0: [6 4 3 5 8 3 5 5 5 6 7 2 6 4 6 6 6 6 4 2 3 4 3 4 9 2 6 5 4 6 1 4]
1: [6 5 3 4 2 3 6 6 5 5 5 6 6 4 3 3 2 2 6 4 4 2 8 2 4 5 5 7 3 5 3 3]
2: [6 4 4 6 7 7 3 5 7 3 4 6 5 5 5 6 3 4 3 4 3 4 7 7 5 6 3 4 6 3 5 6]
3: [4 7 5 5 4 6 6 4 3 3 4 1 2 1 6 5 9 3 8 5 4 6 4 3 3 6 4 4 4 3 8 4]
4: [5 6 3 4 5 5 5 4 2 6 7 4 3 4 5 3 2 5 7 6 5 3 5 2 2 2 5 5 4 7 5 1]
5: [4 6 5 5 4 4 3 5 8 1 6 6 5 4 4 4 7 5 2 5 6 5 7 5 4 5 3 6 4 3 6 4]
6: [6 4 3 2 4 7 8 2 2 5 3 9 7 4 4 5 2 3 6 8 5 0 6 6 6 3 4 3 5 8 4 4]
7: [6 6 3 5 0 3 7 5 6 2 6 7 7 3 2 3 2 1 6 5 4 1 9 4 5 6 5 8 4 4 4 4]
8: [5 5 4 5 7 7 3 2 2 8 3 3 2 8 8 8 4 5 6 5 1 4 4 6 4 4 5 2 4 4 5 3]
9: [5 4 4 6 6 5 3 5 5 5 3 1 3 4 5 6 6 5 5 3 3 6 4 4 3 7 4 3 3 3 7 5]
10: [5 4 5 5 4 4 2 6 8 3 4 5 6 4 5 5 6 5 1 4 4 5 4 6 7 5 5 4 6 2 4 6]
11: [7 4 3 3 2 4 7 2 3 6 2 7 7 5 5 4 3 4 5 6 3 0 6 6 5 2 7 3 4 6 4 4]
12: [4 4 5 2 5 7 7 5 4 6 3 7 5 3 3 4 5 3 4 7 5 2 5 5 5 6 2 4 5 5 3 2]
13: [3 4 5 2 2 2 7 5 4 6 5 7 3 4 2 5 5 4 5 5 5 4 6 2 5 5 4 6 3 5 3 1]
14: [3 4 7 6 5 4 4 5 5 2 4 1 4 5 6 5 5 4 6 4 4 7 6 3 3 5 4 2 5 2 5 5]
15: [3 3 6 3 2 3 4 5 4 7 4 5 5 8 2 5 3 6 4 4 5 5 4 4 5 4 5 4 4 4 0 3]
16: [6 3 3 7 9 6 3 3 2 6 2 3 4 5 6 6 5 5 5 5 1 6 6 4 3 6 2 3 4 6 7 4]
17: [5 4 5 3 5 5 9 4 0 6 4 7 4 5 1 7 0 7 6 4 6 5 0 6 6 2 5 4 7 8 4 6]
18: [4 5 5 7 5 3 2 8 6 5 7 1 5 3 6 4 6 5 4 4 4 7 3 2 5 5 4 4 4 3 6 5]
19: [6 4 3 6 7 7 1 4 8 6 4 6 9 8 6 4 5 4 1 4 3 3 6 6 4 4 5 4 3 4 5 6]
20: [6 4 4 4 5 5 4 3 3 5 4 6 2 6 3 4 1 4 5 5 5 5 4 8 5 7 4 4 7 5 2 8]
21: [7 3 2 7 9 6 4 2 1 6 2 3 4 5 6 5 5 5 5 4 1 5 5 4 4 6 2 3 4 5 7 4]
22: [4 7 4 5 7 6 6 4 4 2 5 6 2 3 4 7 1 7 8 4 7 5 1 7 6 3 5 4 9 3 3 4]
23: [6 4 3 6 8 4 4 3 6 5 1 6 7 3 7 2 5 5 2 4 2 3 4 6 5 5 4 4 5 5 6 6]
24: [5 4 4 5 6 3 2 4 4 4 4 3 6 6 7 5 6 6 3 3 3 6 5 4 6 3 6 4 3 4 4 5]
25: [3 4 7 5 3 2 3 6 3 4 6 1 2 4 5 5 6 5 5 2 4 7 4 1 4 5 6 4 4 0 4 5]
26: [0 5 6 4 1 0 8 2 4 0 6 6 4 3 5 0 1 8 5 5 6 5 8 6 8 2 6 6 9 4 1 4]
27: [6 3 2 7 8 6 4 2 1 6 2 3 4 5 6 6 5 5 5 5 1 5 6 4 4 6 2 4 4 6 7 4]
28: [4 4 5 4 4 5 2 6 7 3 4 6 5 4 5 5 6 5 1 4 4 4 5 6 7 5 5 4 5 2 4 5]
29: [4 2 4 2 4 4 7 3 0 7 4 6 4 5 5 5 5 5 6 5 4 4 5 3 4 3 6 4 2 6 4 1]
30: [3 2 5 1 4 2 6 2 4 5 3 6 6 3 5 3 6 5 2 3 5 6 0 7 8 6 7 4 5 4 3 7]
31: [6 4 3 5 5 4 5 2 6 8 1 5 3 5 7 6 5 4 5 6 2 5 6 4 5 5 4 2 5 4 6 2]
32: [7 3 1 6 8 6 3 5 5 3 5 6 6 4 5 4 4 5 4 4 4 2 6 5 6 5 2 4 5 6 4 5]
33: [5 5 3 7 5 2 4 7 7 4 7 5 3 6 3 7 1 8 2 3 4 7 5 5 6 6 3 5 7 6 5 7]
34: [4 4 4 6 6 6 5 6 9 2 5 5 8 1 4 4 4 5 2 4 6 6 3 5 5 4 4 5 7 3 6 5]
35: [4 7 6 6 6 9 4 5 4 7 4 3 5 5 2 3 1 3 8 7 6 4 2 7 1 6 4 3 5 4 6 7]
36: [4 3 7 5 5 4 3 4 7 7 3 6 5 9 8 6 4 3 2 7 3 5 6 4 6 4 5 3 3 4 5 3]
37: [5 7 3 7 6 7 5 5 3 1 5 3 4 2 8 4 3 3 9 7 5 2 6 2 3 2 5 4 7 4 5 2]
38: [4 5 5 5 3 4 4 5 5 1 4 7 3 4 5 4 6 5 3 4 5 6 6 5 3 6 4 5 6 1 6 5]
39: [3 2 9 3 4 3 2 7 7 6 5 4 7 9 4 5 6 3 4 4 6 8 4 3 6 2 5 3 1 3 2 3]
40: [4 2 6 3 4 4 3 4 6 6 1 6 3 7 4 6 5 5 3 6 3 6 5 5 7 7 3 3 4 4 4 6]
41: [5 5 4 5 7 7 3 2 2 8 3 3 3 8 7 7 5 5 6 5 2 4 4 6 3 3 6 2 4 3 5 3]

[5 5 5 4 4 4 3 8 5 5 8 3 2 6 3 5 6 1 7 3 5 6 5 2 5 5 6 6 3 2 2 3] 25 18 13
[5 6 5 5 5 4 6 5 4 4 5 6 1 7 2 6 1 5 4 6 7 5 5 7 3 7 2 5 7 5 5 5] 20 33 38
[2 6 7 3 3 5 4 6 4 6 7 3 5 5 3 5 1 5 7 7 6 4 1 4 5 4 5 4 5 4 2 4] 15 35 4
[7 4 3 6 6 6 3 5 7 3 4 7 5 4 5 5 3 5 3 3 4 3 8 7 4 6 4 5 6 3 5 6] 2 32 28
[5 5 4 5 3 3 4 6 5 4 7 4 4 4 2 4 3 6 4 3 6 6 2 6 4 7 4 6 5 5 5 7] 33 20 38
[2 6 7 3 3 4 5 7 4 6 8 4 5 5 3 5 1 6 7 7 6 4 1 4 5 4 5 4 5 5 2 4] 15 4 13
[3 4 6 2 5 7 6 4 6 5 2 8 6 3 6 4 5 5 2 9 7 1 4 5 6 5 2 4 4 8 3 3] 12 6 28
[4 2 6 4 4 3 3 4 5 6 1 6 4 7 4 5 5 5 3 6 3 6 5 5 7 7 4 3 4 4 4 6] 40 36 28
[4 8 5 4 5 6 6 6 3 2 8 3 0 1 4 7 3 6 8 5 6 5 1 4 5 6 3 5 8 5 5 5] 22 3 37
[2 8 6 5 4 5 7 6 5 4 9 3 4 3 3 4 0 6 6 8 8 4 2 3 4 5 3 5 5 8 5 3] 4 35 22
[4 4 5 2 5 7 7 5 4 6 2 6 5 3 3 4 5 3 4 7 4 3 5 5 5 6 2 4 5 5 3 3] 12 13 6
[6 6 2 4 4 4 3 5 6 3 7 5 2 4 5 5 8 3 4 3 6 5 7 5 4 6 5 7 3 4 5 3] 5 38 28
[6 6 3 5 9 9 6 5 0 3 5 4 0 5 2 9 0 8 8 3 5 6 3 7 4 3 3 4 9 6 4 6] 22 17 20
[2 6 5 4 5 6 6 5 3 3 4 3 0 3 5 8 8 6 6 2 6 6 4 2 4 4 4 4 4 4 4 1] 3 25 9
[2 8 6 5 4 5 7 6 5 4 9 3 4 3 3 4 0 6 6 8 8 4 2 2 4 5 3 5 5 9 5 3] 4 13 35
[4 5 5 5 4 5 4 4 5 1 4 6 3 4 5 4 6 5 3 4 5 6 7 5 3 6 4 5 6 2 7 5] 38 5 28
[6 4 4 6 7 7 3 5 8 3 4 7 6 5 5 5 3 4 3 4 4 3 7 7 5 6 4 4 6 3 5 6] 2 32 28
[6 7 5 7 9 9 2 6 7 3 5 4 7 4 6 4 4 1 5 8 5 2 7 6 3 6 2 4 4 4 7 4] 2 32 19
[5 4 2 5 8 4 7 3 3 4 4 5 8 3 5 3 5 4 5 1 4 4 3 6 9 2 7 6 4 5 4 6] 0 24 23
[6 4 5 5 5 7 6 5 5 7 3 4 8 3 3 4 2 1 6 6 4 4 4 6 3 7 3 3 6 3 5 6] 35 12 2
[4 6 5 5 4 4 3 5 8 1 6 6 5 4 4 4 7 5 1 4 6 5 6 6 4 5 3 6 4 3 6 5] 5 38 28
[4 5 6 5 4 4 4 3 7 4 2 5 2 5 6 5 6 4 4 6 3 5 7 3 4 7 3 4 4 5 5 6] 40 31 38
[6 6 3 5 9 8 6 5 0 3 5 4 0 5 2 9 0 8 8 3 5 6 3 7 4 3 3 4 9 6 4 6] 22 17 20
[6 6 3 5 0 3 7 5 6 3 6 7 7 3 2 3 2 1 6 6 4 0 9 3 5 6 5 8 4 4 4 4] 7 1 13
[7 3 2 6 8 6 3 5 5 3 5 6 7 4 5 4 4 5 4 4 4 3 6 5 6 5 2 5 5 7 4 5] 32 2 23
[4 7 5 6 6 5 6 5 3 4 5 4 1 4 4 7 1 8 6 3 6 5 0 6 4 4 4 6 8 6 5 6] 22 17 20
[2 6 5 5 5 6 6 5 3 3 4 3 0 2 5 7 8 6 6 2 6 6 4 2 4 4 4 4 5 4 4 1] 3 25 14
[5 6 3 5 5 6 5 7 4 5 8 4 5 5 3 6 4 2 7 2 4 3 4 3 5 2 8 7 4 2 3 3] 1 4 0
[4 4 4 2 3 4 8 4 3 7 0 7 4 0 4 3 4 4 4 5 4 2 3 4 6 6 4 4 7 5 3 6] 12 30 11
[4 4 5 6 2 2 5 6 9 3 8 2 6 5 3 2 5 2 4 5 6 7 8 3 3 6 4 7 2 5 5 4] 5 1 18
[5 6 4 4 5 5 5 4 2 5 8 4 3 4 6 3 2 6 7 6 4 3 5 2 2 2 6 5 4 7 5 2] 4 29 37
[6 6 3 4 4 6 2 5 9 7 4 3 4 6 4 4 6 2 4 5 5 5 4 7 1 8 5 4 3 5 5 7] 9 19 2
[5 5 3 4 5 5 6 4 2 5 7 5 3 4 5 3 1 6 7 6 4 3 5 2 2 2 6 4 4 7 5 2] 4 29 37
[3 2 8 3 4 3 2 7 8 7 5 4 8 9 4 5 6 3 4 4 6 8 3 3 6 1 5 3 1 3 2 3] 39 15 36
[5 6 5 5 4 4 5 5 3 4 5 6 1 7 3 6 1 4 4 5 7 5 5 7 3 7 2 5 7 5 5 5] 20 38 33
[6 6 3 7 6 8 2 5 8 3 4 4 6 4 6 4 3 2 6 6 4 4 6 5 2 5 3 3 5 3 8 5] 2 9 32
[5 5 3 4 5 5 5 4 2 6 7 4 3 4 5 3 2 6 7 6 5 3 5 2 2 2 6 4 4 7 5 2] 4 29 37
[5 4 4 3 6 5 3 4 5 7 2 3 3 4 5 5 7 6 3 5 4 5 2 4 3 7 3 1 4 5 6 5] 9 40 31
[3 3 7 1 5 6 4 4 3 5 2 7 5 6 6 5 6 7 1 8 5 3 3 4 5 4 2 2 5 6 2 2] 12 40 15
[3 3 7 1 5 6 4 4 3 5 2 7 6 6 5 5 6 7 2 8 5 3 3 4 5 3 2 2 5 6 2 2] 12 15 40
[4 2 7 5 5 6 3 5 5 7 2 3 3 7 5 7 6 4 4 6 4 6 3 5 5 7 2 2 4 3 5 5] 40 9 36
[3 4 7 5 3 2 3 7 3 4 6 1 3 4 5 5 6 4 5 2 4 8 4 1 4 4 6 4 4 0 4 5] 25 14 18
[0 3 5 4 0 0 6 4 7 1 5 6 6 6 5 0 2 8 2 2 5 4 8 2 7 1 6 6 6 5 1 2] 26 15 13
[4 5 5 6 6 8 6 4 4 2 2 2 0 1 6 8 6 6 7 7 2 5 4 3 3 6 2 2 7 4 6 3] 3 9 14
[7 6 2 5 6 5 4 5 6 3 5 9 5 9 2 3 2 4 2 3 8 1 7 9 5 3 4 8 6 8 2 4] 32 20 2
[6 7 3 5 9 9 6 6 0 3 5 4 0 5 2 9 0 8 7 3 5 6 3 7 4 3 3 4 9 5 4 6] 22 17 20
[3 4 5 2 2 2 7 5 4 5 5 7 3 4 2 5 5 4 5 5 6 4 6 3 5 5 4 6 3 5 3 1] 13 1 29
[3 2 5 5 7 7 5 6 7 3 5 7 6 3 5 6 3 6 2 6 6 7 4 3 6 3 2 3 6 5 4 2] 34 28 2
[5 5 5 3 3 2 2 4 5 5 2 5 4 7 6 4 7 6 2 3 3 5 4 5 4 4 6 3 4 3 5 7] 24 28 10
[6 4 3 5 5 4 5 2 6 8 1 5 3 4 7 7 6 4 6 5 2 5 6 4 4 5 5 2 5 4 6 1] 31 41 8
[5 4 3 3 5 5 8 3 0 6 5 5 6 3 2 5 5 4 6 3 4 3 4 5 5 4 6 6 4 5 3 5] 29 11 12
